Here are some points, one per row:
[-1.2 -0.1 -0.9 1.6 -0.6 0.0 0.8 -0.5 -0.5 1.2 1.2 -0.2 -0.3 0.0 -0.8 0.2 -1.4 -0.9 -0.3 -0.8 1.0 2.3 2.2 -1.6]
[-0.8 -0.4 -0.6 -0.2 0.3 0.3 -1.5 -1.1 -0.6 1.1 -0.6 1.0 0.9 0.6 0.3 2.2 -1.4 0.1 -0.9 -0.3 0.2 0.6 -0.3 -1.4]
[-0.4 1.2 -1.5 0.5 -0.1 -0.3 -0.8 -0.4 -1.1 0.6 0.7 0.4 -0.7 0.3 0.4 0.7 -0.4 -1.4 3.1 -0.5 -0.3 -0.3 -0.1 -0.3]
[0.0 1.0 -0.8 -0.7 -0.8 -0.1 0.0 -0.2 -0.7 1.0 0.2 -0.9 0.9 0.2 -0.4 -0.6 -1.6 -0.2 2.6 1.3 -0.8 1.1 0.0 -1.4]
[-1.0 0.5 -1.1 0.2 -0.3 0.9 -0.8 -0.7 0.2 1.1 0.0 -1.2 0.9 0.4 -0.2 0.4 -0.6 -0.3 0.7 0.6 -0.6 1.0 -0.1 -0.7]
[-0.6 0.2 -1.8 -0.8 -0.5 0.9 0.4 -1.2 0.0 0.6 1.1 -0.1 -0.8 0.5 0.3 1.6 0.1 0.6 -0.3 -2.0 1.1 0.7 0.5 -1.0]
[0.1 0.9 1.3 -0.8 1.0 1.7 -0.9 -2.1 -0.7 0.6 0.3 -1.4 1.1 1.8 -0.3 0.2 -0.9 -0.1 0.3 -1.3 -0.5 -0.8 -0.4 -0.9]
[0.8 -2.5 -0.4 0.2 -0.4 2.0 0.0 -2.1 1.7 -1.6 0.6 0.1 -0.1 0.6 0.7 -0.3 -1.0 -0.2 1.5 -0.2 0.1 0.0 0.4 -0.4]
[-0.6 -1.1 0.0 0.5 -1.3 -1.2 1.4 -0.6 -0.8 0.3 0.8 -0.1 1.1 0.2 0.1 1.5 -1.1 1.6 0.1 0.4 -2.0 -1.0 0.5 1.4]
[0.1 -0.8 -1.2 1.7 0.3 1.4 -2.1 0.3 -1.0 1.0 -0.2 0.1 -0.1 0.6 -1.0 0.9 -0.9 -0.2 0.8 -0.1 1.0 -0.5 -1.2 -0.1]
[1.1 -0.6 -0.9 -0.4 1.3 -0.8 -0.7 0.2 -0.6 0.4 -0.4 -0.7 0.0 -0.7 1.7 0.3 -1.4 0.1 2.8 -0.6 1.5 -0.6 -0.3 -0.8]
[-1.9 -0.6 -0.4 -1.0 -0.3 0.9 -0.1 0.3 0.3 0.4 -0.5 -0.4 0.6 1.5 1.2 1.2 0.4 -0.9 1.8 -0.9 -1.5 -0.6 0.7 -0.5]
[0.9 -0.3 0.5 0.3 -1.4 0.3 2.1 0.2 0.0 -0.2 0.3 -0.3 2.2 -1.3 0.7 0.7 -2.0 0.6 -0.3 -0.7 -0.9 -0.2 -1.2 0.1]
[-0.3 -0.5 0.6 1.2 -0.9 0.4 1.5 0.8 -0.9 -0.5 0.7 0.0 0.5 0.2 0.5 0.7 -1.6 1.0 0.3 -0.8 -0.7 -1.1 -0.8 0.6]
[-0.7 0.8 0.0 1.4 -0.4 0.5 2.1 0.8 0.1 0.9 -0.2 -1.8 1.9 -1.0 0.4 -0.2 -0.5 1.6 -0.7 -0.2 0.1 -0.9 -1.6 -0.5]
[-1.3 -1.2 0.3 2.7 -0.7 -0.7 0.3 0.7 0.7 1.4 0.9 0.7 1.1 0.2 0.2 -0.5 0.5 0.7 0.8 -1.3 -0.5 -1.7 -2.4 1.0]
[-1.2 0.0 0.7 1.0 -0.9 0.4 0.2 0.1 0.6 0.8 0.9 -1.3 -1.1 -1.7 3.7 0.2 -0.3 1.6 -0.9 0.0 -1.0 0.4 -0.8 0.4]
[-0.4 -1.3 3.9 1.6 -0.2 0.7 1.0 -0.9 -2.0 0.1 -1.3 0.8 -1.5 -1.0 0.9 0.1 3.1 0.4 1.6 0.7 -0.4 3.1 -1.4 -2.8]
[0.1 -0.7 1.7 -1.7 0.0 -0.6 -2.6 2.2 1.9 0.3 0.9 -0.8 -2.0 1.3 -0.8 -0.8 0.7 0.4 -0.5 0.0 0.6 2.5 -0.7 -1.7]
[1.1 0.8 0.7 2.1 0.4 -3.1 -1.2 -0.4 0.3 -1.1 -1.0 0.2 0.1 0.4 0.4 -1.0 0.0 1.6 -1.3 -0.1 -0.4 0.7 0.8 0.7]
[0.3 0.3 0.6 -0.3 1.1 -1.9 0.1 0.0 0.2 -1.3 2.5 1.5 0.1 -0.9 -0.2 -0.3 0.7 -1.4 -0.5 -0.1 -1.4 -0.1 -1.1 1.0]
[0.0 1.1 0.0 -1.2 -0.4 -0.5 1.1 0.9 -0.3 -1.5 0.3 -0.1 0.5 -0.7 -1.0 -0.8 2.1 1.5 0.3 -0.7 -0.5 0.6 0.9 1.7]
[-0.2 1.6 0.0 1.3 -0.9 1.2 -0.6 0.7 0.3 -2.4 -0.1 0.3 -0.8 -0.3 -0.1 -0.9 0.1 -0.2 -0.8 1.6 -0.3 0.4 -0.9 1.6]
[-0.3 -0.1 -0.2 -0.2 0.5 0.5 0.2 0.7 0.4 -0.2 -1.5 1.6 -0.6 -0.5 -1.1 -0.7 0.3 1.7 -0.8 0.2 -0.8 0.8 -0.1 2.4]
[-0.1 0.2 0.3 -0.9 1.2 0.0 0.4 -0.3 1.0 0.9 0.0 0.3 -1.6 -1.0 0.4 -0.5 0.6 -0.1 -1.2 1.4 -2.0 -0.6 -0.6 1.5]
[0.9 0.8 0.3 -0.7 1.5 -0.2 0.3 0.7 -0.1 -0.1 -1.4 0.4 -0.9 -0.3 0.1 -0.4 -0.1 1.2 -1.2 -0.1 -0.6 -0.3 -0.7 1.3]
[0.1 1.2 0.5 -0.4 -0.5 -1.0 0.9 -0.1 -1.1 -0.4 0.2 0.3 -0.9 0.6 0.4 -0.8 1.1 0.3 -1.1 0.8 1.3 -0.7 -1.0 1.1]
[0.6 0.8 0.4 1.3 0.5 -1.7 1.7 -0.1 0.6 -0.7 0.4 -1.1 -2.0 -0.3 -1.7 1.2 1.1 -0.1 -1.1 1.7 0.2 -2.2 0.0 -0.7]
[1.2 1.3 1.6 1.3 -0.8 -0.1 1.4 2.0 0.7 0.8 -1.6 1.1 -1.6 -0.3 -0.1 -1.3 -0.9 -2.4 -0.3 -2.1 -0.9 -1.6 2.9 -0.1]
[-0.7 -0.3 2.7 -0.3 -0.9 0.6 -3.4 -0.2 0.0 0.5 1.0 -0.3 1.1 -2.9 -0.3 0.6 -0.5 -1.0 0.0 0.5 1.9 -2.6 3.5 1.2]
[-1.8 -0.1 -0.5 0.0 2.0 0.2 0.6 -0.7 2.1 -1.3 -0.3 0.2 0.6 -0.4 -0.3 0.3 -1.5 0.6 1.9 -0.3 1.9 -0.8 0.6 -2.5]
[-0.3 -0.5 -0.3 1.0 0.3 1.0 1.6 -0.3 -1.5 1.1 1.5 0.5 0.7 -0.9 0.1 -1.4 -1.8 1.5 -0.8 -0.2 -0.2 -0.6 -0.6 0.8]
[1.1 -0.3 -0.9 -0.8 -1.7 0.4 -0.5 -1.7 -0.3 1.1 0.4 -0.7 -0.3 1.5 0.2 -0.4 -0.3 1.1 1.5 -0.7 0.6 0.2 0.1 0.1]
[0.4 -2.4 -2.3 1.4 1.1 1.1 -0.5 1.0 -1.8 -0.5 0.7 -2.2 1.0 0.7 0.9 -0.2 0.9 -0.8 0.2 0.1 -0.3 -0.4 2.1 -0.4]
[0.9 0.1 -1.4 -0.1 -1.8 0.2 -1.3 0.8 0.1 -0.2 0.0 2.3 2.0 -0.7 0.2 -1.4 2.1 1.5 -1.0 1.2 -0.4 -3.6 1.5 -4.3]
[-0.9 -0.4 1.1 -1.3 0.2 -1.4 1.5 1.5 -1.2 -1.2 -0.4 1.1 0.1 0.8 1.3 -1.0 -1.6 -1.0 -1.7 1.4 1.8 -1.0 0.7 0.7]
[0.0 0.4 0.7 -0.7 0.0 -0.6 0.6 1.5 -0.4 -1.6 0.1 0.4 0.4 0.0 -0.6 0.9 1.0 0.0 -1.2 -0.2 -0.4 0.3 -1.0 1.0]
[1.4 -0.5 -0.4 -1.6 0.9 -0.1 -0.7 -0.2 0.6 0.1 -1.2 -0.2 0.1 0.0 -1.6 0.3 1.3 -2.0 -0.1 0.5 0.6 1.4 0.4 0.0]
[0.5 -0.1 -1.2 -1.5 0.4 0.2 0.1 -1.2 1.5 0.3 -1.6 0.1 0.7 0.3 -0.8 -0.2 1.9 -3.1 -0.6 0.3 1.7 0.9 0.0 0.8]
There is one direction along which these points spread out most. Where along it does each point below lie, from 0 to 99? 50 is the average, and the first point above lies past it. One standard deviation of the points above along it is 16.
[0.9 0.8 0.3 -0.7 1.5 -0.2 0.3 0.7 -0.1 -0.1 -1.4 0.4 -0.9 -0.3 0.1 -0.4 -0.1 1.2 -1.2 -0.1 -0.6 -0.3 -0.7 1.3] -> 29
[0.0 1.1 0.0 -1.2 -0.4 -0.5 1.1 0.9 -0.3 -1.5 0.3 -0.1 0.5 -0.7 -1.0 -0.8 2.1 1.5 0.3 -0.7 -0.5 0.6 0.9 1.7] -> 30
[0.1 1.2 0.5 -0.4 -0.5 -1.0 0.9 -0.1 -1.1 -0.4 0.2 0.3 -0.9 0.6 0.4 -0.8 1.1 0.3 -1.1 0.8 1.3 -0.7 -1.0 1.1] -> 29
[-0.8 -0.4 -0.6 -0.2 0.3 0.3 -1.5 -1.1 -0.6 1.1 -0.6 1.0 0.9 0.6 0.3 2.2 -1.4 0.1 -0.9 -0.3 0.2 0.6 -0.3 -1.4] -> 69
[1.4 -0.5 -0.4 -1.6 0.9 -0.1 -0.7 -0.2 0.6 0.1 -1.2 -0.2 0.1 0.0 -1.6 0.3 1.3 -2.0 -0.1 0.5 0.6 1.4 0.4 0.0] -> 52
[0.1 0.9 1.3 -0.8 1.0 1.7 -0.9 -2.1 -0.7 0.6 0.3 -1.4 1.1 1.8 -0.3 0.2 -0.9 -0.1 0.3 -1.3 -0.5 -0.8 -0.4 -0.9] -> 69
[1.1 -0.6 -0.9 -0.4 1.3 -0.8 -0.7 0.2 -0.6 0.4 -0.4 -0.7 0.0 -0.7 1.7 0.3 -1.4 0.1 2.8 -0.6 1.5 -0.6 -0.3 -0.8] -> 70
[-1.8 -0.1 -0.5 0.0 2.0 0.2 0.6 -0.7 2.1 -1.3 -0.3 0.2 0.6 -0.4 -0.3 0.3 -1.5 0.6 1.9 -0.3 1.9 -0.8 0.6 -2.5] -> 70
[-1.3 -1.2 0.3 2.7 -0.7 -0.7 0.3 0.7 0.7 1.4 0.9 0.7 1.1 0.2 0.2 -0.5 0.5 0.7 0.8 -1.3 -0.5 -1.7 -2.4 1.0] -> 45
[1.1 0.8 0.7 2.1 0.4 -3.1 -1.2 -0.4 0.3 -1.1 -1.0 0.2 0.1 0.4 0.4 -1.0 0.0 1.6 -1.3 -0.1 -0.4 0.7 0.8 0.7] -> 30
[0.6 0.8 0.4 1.3 0.5 -1.7 1.7 -0.1 0.6 -0.7 0.4 -1.1 -2.0 -0.3 -1.7 1.2 1.1 -0.1 -1.1 1.7 0.2 -2.2 0.0 -0.7] -> 31
[0.9 -0.3 0.5 0.3 -1.4 0.3 2.1 0.2 0.0 -0.2 0.3 -0.3 2.2 -1.3 0.7 0.7 -2.0 0.6 -0.3 -0.7 -0.9 -0.2 -1.2 0.1] -> 47
